In the data rows, 128 means zero.
Here are some points, one per row:
[ 91 134 173 198  96  52 176 116 105 137 189 196 150 218 134 157 117  95  76  96 137 100 132 127  96 159 118 104 124 123 126 137 132 193 102]
[125 134 149 111  95 110 132 186 140 141  60 139 168 142 156 153 136 178 138 109 125 137 123 150  96 107 135 196 117  56 128  66 166 162  57]
[100 169 183 137 139 169 150 147  88 150 144 104  95 169 140 108  93 169 131 115 155 120 104  82  89 119 116 166 171 151 145 131 138  68  54]
[131 100 165 129 142  97 130 125  69 141 144 147 192 129 126 127  52  91 100 132 147 132 132 163 150 116 138  40 175  70 136 120 173  60  98]
[116 100 176 111 116 102  93 105 103 146 126 109 118 187  81 157 146 149  92 140 132 108 115 184  73 134 137 146 160 148 135 153  99 155  54]
[122 125 128 139 122 133 136 116  70 109 154 117 193 150 122 131  78 145 139  82 127 108  92 114 209 139  94 175 141  70 161 142 157  95  49]
[124 142 186 131 151 136 101 178 112 160 184 109 135 123 129 150 114 108 119 180 103 187 143 140 116 110 106 188 117  95 139  99  94 155 133]
[141 152 191  84 123 116 155 124 118 160 146 125 143  93 111  80  94 106  79 158 104  91 130 135 100 112 105 113 103  85 139  82 152 167 146]
[103 135 214  25  95 163 130 154 128 158 161 172 100 148 156 163 121 104 201 111 110 136  82  99 159 137 166 161 153 145 132 106 153 187  89]
[121 119 212 142 126 139 128 155 129  67 131 119 154 111 106 151 152 134 126 140 146 156 164 159 145  99 105 151 134 133 148 105  77 171  80]
[121 114 187  86  88  82 113 185 161 130 129  80 134 144 131 144 148 137 126  98  91 121 137 165 180 136  50 106 165 158 164 136 105 128 100]
[136 141 158 109 106  54 138 183  78 152 127  97  72 122 111 105 114 137 119 153 106 147 117 193 102 126  83 178 133  75 173 170 105 131 195]
[119 154 143 136 125 139 134 208 108 115 131 122  89 154 101 100  99  75 119  74 116  95 154 149 101 114  76 119  82 122  95 115 123 201  88]
[121  73 102 175 136 107 159 123 134 149 146 157 110 133 108 120 148 109  90  46 128 160 169 141 148  67 102 115 133  95 162  79 123 164  78]
[ 83 144 159 130 114 133 105 132 136 113 133 179 123 131  90 104 164 114 152  77 133 187  44 133 148 160 116  79 103 106 136 157 155  81 114]
[185 124 145 128  99  61 148 179 110 126 127 128  86 129 117 146 111 121 109  76 152 173 162 143 149  56 104 155 135  42 140 120 142 175  52]
[114 118 180 111  66 104 165 106 165 155 164 155 161  61 138  94 109 158  87 109 104  87 127 154  83  85  90 149 100 110 195 104 140 180 102]
[165 176 127 100 107 104 132  82 123 107 123 123 146 128 112 125  85 126 115 131 105 130 149 100 113 108  88 144  75 114 119 114  87 135  39]
[159 159 132  84 139 129 157 132 126 132 175 176 115 119 161  92 177 134  73 132 109 121 136 126 145 107 111 139  96 121 184  79 181  78  20]
[133 151 117 198 168 127 114 160 139 115 183 238 127  89 144  92 112 114 171 101 148 166  72 173 133  87  90 172 112 127 117 111 160  68 110]
[ 85 114 232 133 108 111 125 174  92  92 144  89 168  87  84  92 153 108 153 104 114  96 187 115 109  60 152 100 116 113 180 117  88 111 104]
[133 160 201 141 114 130  73 129 141 157 132 125  90 127 123  70 134 134 110 118 202 140 198 152 112 121  77 114 104 127 125  86 148 181  87]
[114 138 150 166 166  71 157 147  94 154  97 143 122  74 167 115 161  90 136 126  88 110  95  72 156 118 102 102 109 125 105  78 100 127 116]
[ 82 123 134 137 116  64 185 152 129  77 117 109 101 128 166  81 151 135 116  95 163 158 114 152 108 160 161 116 147  85 129  82 166 162  96]
[126 113 153  91 149  94 125 106 146 111 139  24 134 115 143 114  89 137 167 128 157 100 106 136 121 138 106 116  50 111 114 128 120 209  95]
[ 85  90 170  58 106 127 191 111  93 127 104  69 118 108 125 107 112 133 157 112  84 181 118 178 146  90  96 118 169 181 133 111 136 101  80]
[ 79 129 137 104 118 134  78  96 130 127 134 135  90  94 110 154  68  40  95 115 147 115  91 194 127 106 113 136  81  37 163  65 108 106  74]
[139 180 225 103 168 113 175 188  83 141 136  97 147 121 124 128 122  89 133  87 157 122 114 193  93 100 101 167 106 123 172  84  99 141  81]
[103 107 187  85 140 169 140 164 146 170 132 157 137 111 102 112 101 133 141  86 116 143 122 145 174 128 136 159 124 115 119  90 155 105 104]
[122 101 143 152 121 141 100 124 135 187 133 111 116  82 121 131  96  85  95 178 125 157 127 148 105 116 105 106 111 107 109 112 144 105  52]
[124 124 145 129 144 116 169 121 109 189 165 105 142  81 114 111 152 139 205  87 155 165 213 194  91 122  73 105 180  26 168 111 147 201  95]
[101 156 145 169 116  77 140 121 172 143 107 133 111 136 134 141 122  90 130  96 171 124 157 133 106 100 157 128 154 121 141  98  86 208  78]
[ 78 201 192 124 119 187 147 110  91 141 156 113 103 104 153 156  93 114  90  95 101 105 107  97 116 148  69 184 102  73  79 114 136 110 122]
[ 71 151 184 116  61  96 105 139  74 117  80 136 115  98  97  70 158 144  92  91 103 156 103  97 154  97  92 164 151  80 129  79 153 168  97]
[ 84 101 150 106  75 143 197 144 128 126 132  76 107 144 151 114 122 124 108 111 143 127  96 174 122  73  85 150 121 118 152  92 129 103  87]
[153  96 214 124 139 131 137 141 126 118 142 141 108 134 148 121 119 143 135  70  63 107 151 177 157 152 150 114 111  82 195 102 115 139  51]
[143 141 143 128 131 162 124 134 146  87 125 207 101  92 115 132 111  69  64 212 134 114 142 166 129 155  72 143 110 159 137  59 157 175  93]
[120 147 139 169 108  77  94 162  38 139 130 111  76 133 137 185  90 178 154 116  72 132  91 173 126 171  99 129  95  96 143  39 121 135 143]
[122 137 148 154 103 103 123 125 131 172 145 143 157 105 108  50  97  81 101 108 124 102 132 179 165 150  81 167  98 167 108 103  86 146 108]
[121 117 224 196 150 104 140 135 131 156  74 124 144 141 173 131  76  75 169 139 124 176 112 117 152 110 106 127 163  68 170 107 137 119 100]
[ 93 109 146  98 110 137 127 194 118 170 121 134 145  97  99 128  80 111 154  34 105 145 107 129 150 158 121 194  99 141 125 131 174 116 147]
[123 161 148 159 155 109 158 131 181 141 120 140 144 120  99 160 139 150 148 104 120 131  93 138  83 114 131 174 117 152 134 139 119 135 165]
[120 123 193 149 145 120  82  95  94  86 157 121 178  98 155 123 151 117  65  50 160 151  96 152  73 103  81 168 132 158 154  69 150 160 111]
[116  97 164  90 137 109 104 193  69 140 192 136 143 122 148  91 112 160 125 101 123 142 167 163  79 147 161 118 149 117 124 128  56 126  69]
[152 101 156 174 116 111 147 113 146 127 143 109 133 127 185  69 119 140 120 103 126 138 139 163 141 100 108 175  97 114 174  98 124 100  81]
[122 140 158 168 165 122 131 227 117 108 146  88 119 118 119 109  67 196 121 126  77 115  87 131  94 151 115 109 152  68 144  89 116 170  98]
[111 140 131  99  80  78 134 149  88 162 143 149 127 144 107 116  84 140 119  87 169 123 117 129 127 178  78 103 127 140 136  91  67 142 116]
[157 143 120 132 113 121 128 227 114 143  76  90 203 136 134  93 123 108 152  83 119 123  83 103  64 242  66  83 169 112 149  97 119 115 109]
[148  53 193  95 111  94 145 167 161 113 157 102 115 160 101  81 123  88 122 103  99 196 123 116  21 235 117 112  58  62 158  84  81 134  25]
[160 128 120 141  93 106 153 156 121 148 170 104 125  98 136 135 191  77 142 135 121  96  98 145 165 146 120 118 130  91 158 135 111 173 109]
[105 100 182 170 111  96  88 141 140 133 201  70  93 135 120 133 146  86  88  98  98 109 183  86 127  73  88 133 139  63  75  89 171 126  45]
[116 126 169  77 118  95 144 136  86 172 163 117  94 135 130 137 176 147 124 109 133  61  77 176 125  92  95  66 118 117 110 101  96 135 100]
[171 149 192  73 167 115 147 179 162 153 165 111 122 174 148  85 128 157 147 117 157 167 124 116 147 100 156 147 125 121 141 114 120 167 102]
[132 138 174 114 171  98 117  98 132  99 151 127 114 120 141 144 104 151 118  77  98 127 121 151 166 129 113 105 129  70 164 100 119 131 122]
[ 99 158 153 125 147 109 149 127 176 145 115 119  69 101 111 127  96 167 134 113 115  77 145 122 117 133 158 131 135 166 168  91 157 111 128]
[ 43 155 143  79 115 144  81 156 128 136  71 131 135 155 151  96 172 107  93 104 115 117  95 130 136  80 140 135 140  25 148 102 135 165 140]
[136 136 108 126 149  60  83 114  50 154 160 110 135 172 115 114 121  95 122  98  86 117 112 170  93 112 140 141  76 121 195  97 181 112 146]
[153 137 170 155 104 116 127 183 113 139 120 120 112 160 149 107  83  92 112 205 173 120 147 129  93 123 122 174  79 144 100  60 135 152 139]
[100  69 173 141 160 106 101  95 170 156 152 127 174  83 133  93 110 174 156 126 109 128 145 134 101 144 106 154 150  86 138  87 148 160 141]
[150 166 159  64 170 115 132 158 121 114 112 115 131 137 170 160 101 129 118 106  78 137 152 144 157 144 126 102 175 114 157  88  43 136 158]
[147 104 174 122 166 104 106 118  93 136 133 130 149 145 168  86 126 122 113  90  64 146 151 192 104  89 169 192 162 115 126 113 106 190  52]
[147 118 124 167  85  84 137 142 144 155 151 126  90 118 117 151 107  99 110  84 116 113 100  78 131  69  87  68 176  99 147 105 123 222 138]
[128 151 172 169 126 180 126 123 107 139 124  82 118 153 146  54 104  91  75  63 123 123  79 155 132 146  72 126 128  74 116 128 169  94  78]
[146  94 179  83 123 112 115 186 128 178 128 170 122 108 180 136 121 150 109  95 189 145  98 118  63 132  91 140  98 127 157 115 140 102  75]
[152 152 185 120 159  95 126 134 158 140 150 106 139 150 149 159 125 166 125  87 127 128 122 151 101  90 164 131 137 132 141  77 113 144  92]
[109  97 187 117 165 106 165 160  34 150 142 129 165 109 119 158 150 117  66 103 128 121 125 169 173 145  86  98  63  89 156 107 153 106 146]
[163 152 147 147 113 131  84 121  74 153 147 126  93  91 122 159 158 125 172  56 135 125 195 125 137 109  97  52 127 127 115 133 154 164 126]
[147 126 121 100 165 118 118 157 113 129 107 162 127  80  82 134 112 122  82 149 108 120 120 158 137 134 110 105 121  91  85 130 107 102  96]
[112 134 127 128 135 150 117 151  99 140 146  52  90  68 141 137 124  96  15  83 135 123 147 111 148 186 179 124 184 110 196 152 108 192 114]
[161 130 136 156  89 184 157 143 111 134  94  97 121  77 108 161 200  91 164 121 107 142 113 142  57 182 137 152 162 123 104 150 134 140 150]
[114  99 142 147 211 179 148 148  90 166 131 136  96 144 150 142 130 163 104 163 101 110 106  79 128  98  91 112 109 137 183 134 100 189 106]
There is one direction along which these points spread out most. Take the direction at right angles to it along which they spread out most. Go by this last direction. How far along it is each point below, from 0 to 99? 50 is the average, and the first point above lies past it. One standard deviation of the points above along it is 16.
[116  76 153  67 138  92 111 150 138 125  91 126 138 157 169 101 156 121 150  72 144  69 138 134 117 117 119 184 153  70 138  94 124  80 108] -> 43
[116 155 202 117  39 164 147 184 143 115 134 148 143 105 151 137 157 156 147  96 112 116 104 135  76 118 203  89 128 112 131 186 110 134 112] -> 25
[141  89 218 132  92 168 176  64 128 110 143 147 148 208 149 102 161 110 113  67 106 169  85 176 151 117 124 145 123  80 100 113 125 142 139] -> 57
[ 86 147 138 136  81 114  87 168 187 152 113  96 137 172 196 120 137 130 143  93  71 142 211 141 131  66  83  69 117 158 182 145 114 163  73] -> 53
[128 102 187 157  95 128 115  83  96 179 106 139 113 128 139 103 140 119 108 136 147  79 121 135 164 111 119 120 154  76 173 103 129 111  80] -> 66
[104 118 164 146 109 145 119 171 109  88 141  92 139 202  96 128 174 107 163 142 143 127 201 108  97  96 102 145 120 112 172  99 120 136 148] -> 46
[148 127 213 111 113 109 104 135  98 118 135 155 126 139 117 135 111  68 128 152 144 109  96 153 107 121 139  98 117 145 163 101 137 178  69] -> 56
[151 112 144  97  45 162 122 124  83 135 146  97 154 117 148  92 126 128 134  76 161 150  64 148 157  79 156 175 127 139 126  53 111 149 103] -> 52
[ 90 141 100 144 186  73 109 211 108  73 187 155 139  93 162 164  99  59 171 112 109 163 113 147 102 142  57 186 175 121 102 134 169 173  63] -> 51
[105 173 194 116 127 102 127 126 156 145 131  81 102 133 188 122 115 133 125 180 136 138 166 171 143 143 129 150  74 120 132  61 161 172  55] -> 64
[132 152 122 115 145 108 137 158 140 108 196 118 127 142 128 120 141 176  95 161 152 131 111 158 139 132 115 125 133 123  98 109  55 162  82] -> 47
[104 116 180 133 143  81 157 104 106  96 131 187 120  99 187 109 116 182 116 150 136 104 168 115 101 108  99 169  95 105 139 135 107 157  96] -> 65
[ 73 127 137  99 114 185 147 100  87  92 114 123 119 138 176 117 101 143 176 119  95 152 119 173 110  55  91 116 141 145 135 116 126 166 108] -> 48
